Some points, one per row:
[-5.2 -0.7  0.4  0.6 -4.2  0.1 -1.7  1.  -3.  -2.6  0.6 -0.7  4.1]
[ 1.5 -0.3  0.1 -2.  -1.3  0.6  1.4 -2.2 -0.9 -2.2 -1.2  1.6  1.5]
[ 0.2 -0.7 -0.1 -0.6 -0.6  0.5 -0.8 -0.5 -0.3  0.7 -1.2  1.3  0.5]
[-0.7  0.6  0.7 -1.7 -2.2  0.1  0.8  1.6  0.1 -1.8  1.  -0.4  0.9]
[ 0.   0.7  0.1 -0.2 -0.6  1.  -0.7  0.6  0.8 -0.5  1.5 -0.3 -0.7]
[ 0.3 -0.5 -0.2  0.3  1.1 -0.5  0.6 -0.3 -0.2  0.8 -0.5 -0.1  0.1]
[ 0.4 -0.6 -1.7  1.   0.3 -0.1  0.   0.   2.   0.3  0.4  0.7 -0.2]
[-0.5  0.1  0.1  2.3  0.7  0.7 -2.3 -0.5 -0.4 -0.4  0.7 -1.2 -1.5]
[-0.3 -0.1 -0.5  2.1  1.1  0.3 -0.4 -0.4  0.1 -0.8 -0.8  1.  -1. ]
[-0.4  0.4  0.1 -0.8 -0.8  0.7 -0.5  0.2  0.8 -0.2 -0.3  1.4  0.1]
[-0.1  0.2  0.3 -0.9  1.3 -1.4  0.6  1.3  2.3  0.2  0.1 -0.2 -0.4]
[-0.2 -0.1 -0.4  1.9  1.   0.1 -0.6 -0.3  0.3 -0.6 -0.4  1.  -0.8]
[ 0.1  0.2  0.  -0.8 -0.4 -0.5  0.3  1.  -0.3  0.   0.2 -0.9  0.9]
[ 1.2  1.5  1.1 -1.4  2.2 -1.   0.1 -0.5 -2.9  1.5 -3.  -1.  -0.9]
[ 0.2 -0.1  0.1 -0.2 -0.4 -0.1 -0.5 -0.5  0.5  0.4 -0.2  0.1 -0.6]
[ 0.1  0.9 -0.1 -1.2 -1.   1.  -0.7  0.   1.3 -0.8  1.8 -1.7 -0.4]
12 more points follow, each with its number after it:
[ 0.6 -1.  -0.2  0.5  1.8 -1.   1.4 -0.4 -0.4  1.3 -0.8 -0.3  0.2] 0
[-0.3 -0.4  0.3  0.4  0.7  0.  -0.8 -1.1  0.1  0.  -0.6  0.5 -0.5] 1
[ 0.   0.  -0.2 -0.1  0.3 -0.1 -0.1  0.   0.  -0.4  0.  -0.3  0.2] 2
[-0.3  0.1 -0.9  0.6  0.   0.5  0.   0.4  1.1 -1.1  0.6  0.8 -0.3] 3
[ 0.1  0.   0.7 -0.5 -0.4 -0.4  2.   2.2 -1.9  1.4 -0.5  0.2  1.5] 4
[-0.7 -1.6  0.9  1.6 -0.9 -0.5  3.4  1.1 -1.3  1.4  0.3 -0.1  1.2] 5
[-0.2  0.1 -0.7  0.8  0.7  0.3 -0.7 -1.  -0.3  0.1  0.4 -0.4 -0.4] 6
[ 0.9  1.1  0.3 -1.1 -0.2  0.1  2.8  3.8  1.  -0.7  1.9  0.3 -0.6] 7
[ 0.7  1.7  0.7 -1.3  1.7 -0.6  0.3 -0.6 -2.2  0.8 -2.4 -1.  -0.4] 8
[-0.7  0.  -1.5  1.7  1.2  0.9 -1.4 -2.5 -0.6  0.8  1.3 -0.6 -0.2] 9
[-0.6  0.7  0.2 -1.6 -1.7  1.3 -1.2  0.8  1.2 -0.5 -0.9  3.  -0.1] 10
[-0.2  0.2  1.1 -0.1 -0.2 -1.   2.9  2.7 -3.1  1.8 -1.3  0.1  1.8] 11
Which of these numbered points is nearest to each point below by angle, seen from the average point of the first points? Its number follows each.
[ 1.2  0.8 -0.1 -1.6  0.  -0.1  1.6  0.4  0.1 -0.4  0.2 -0.6  0.2] > 7
[ 0.5 -1.5 -0.2 -1.4 -1.1  1.1 -1.7 -0.6 -0.4  1.5 -2.6  3.3  1.3] > 10
[-0.7 -0.1 -0.1  0.1 -0.2  0.  -0.1 -0.1 -1.  -0.4  0.1 -0.2  0.9] > 11
[-0.2  0.1  0.5 -0.4  0.2 -0.9  0.3  0.5 -0.7 -0.3  0.2 -1.1  0.2] > 11
[ 0.2  0.2  0.8 -1.9  2.  -2.   0.7  3.3  3.1  0.3  0.4 -0.1 -0.5] > 7
[ 0.4 -0.2 -2.2  1.1  0.3 -0.7 -1.1 -0.2  0.8  0.3  1.  -1.1  0. ] > 6
[ 0.9  1.2  0.4 -0.7  1.6 -0.8  0.2 -0.5 -1.8  0.8 -1.7 -0.6 -0.5] > 8
Now 12 new points, numbered from 0 again:
[ 0.   0.  -0.1  0.4 -0.1  0.7 -2.  -1.2  0.1 -0.4  0.  -0.1 -0.2] 0
[-0.1 -0.1 -0.3  0.9  0.   0.8 -2.3 -1.2 -0.4 -0.4  0.  -0.4 -0.5] 1
[-0.1  0.2  0.2 -1.4 -0.6 -0.5 -1.3 -0.1  0.2 -0.1 -0.5  0.4  0.2] 2
[ 0.7 -0.4  0.  -3.3 -1.2  0.   0.1 -0.3  1.7 -0.4 -0.3  1.1  0.5] 3
[ 0.5 -1.   0.3 -1.1 -0.4 -1.9  1.   1.3  0.7  1.5 -1.5  0.8  1. ] 4
[ 0.3  0.   0.4 -0.7 -0.5 -0.1 -0.6 -0.8  0.9  0.8 -0.2  0.3 -0.7] 5
[ 0.8 -1.1 -3.2  2.   1.1 -0.7  0.1  0.1  3.2  0.4  0.6  1.  -0.7] 6
[-0.6  0.9 -0.5 -0.8  0.4 -0.4 -1.6  1.4  0.2  0.2  0.1 -0.2  0.5] 7
[ 0.1  0.5 -1.1 -0.5  0.1  0.3  0.1 -0.4  0.  -0.2 -0.4  0.5  0.8] 8
[ 0.7 -0.5 -0.3  0.8  0.3  0.4  0.9 -0.1  0.5  0.   0.4  0.4 -0.3] 9
[-0.1  0.1 -0.6  0.8  0.5  0.1 -0.1  0.2  1.3 -0.2  0.6 -0.2 -0.2] 10
[ 1.8 -1.1 -1.7  2.9  2.3  0.2  1.  -1.6 -0.1 -0.8  1.1 -0.8 -1.6] 11
Which of these numbered points is nearest to each point below by angle, seen from the average point of the first points? Its number follows each.
[ 0.1  0.   0.3 -1.7 -0.7 -0.7 -2.1  0.4 -0.1  0.1 -1.2  0.4 -0.2] > 2
[ 0.   0.3  0.1 -0.3 -0.4  0.6 -0.2  0.2  0.5 -0.3  0.7 -0.2 -0.2] > 10
[ 0.6  0.4  1.  -0.3  0.4  0.5  0.3 -1.2 -0.1 -0.1  0.1  0.5 -0.9] > 5
[-0.5  0.2  0.   1.6  0.3  0.4 -2.1 -0.4 -0.2 -0.5  0.7 -1.1 -0.7] > 1
[ 0.3 -0.5  0.6  2.   2.5  0.3  1.9 -1.4 -2.5  1.1 -0.2 -1.  -0.3] > 11
[-1.2 -2.8 -0.8 -0.7 -1.7 -0.7 -0.6 -0.6  1.7 -0.4  0.1  1.   1. ] > 3
[ 0.5 -1.2 -0.1 -1.7 -0.7 -2.3  1.4  1.5  1.3  1.8 -1.4  0.4  2. ] > 4
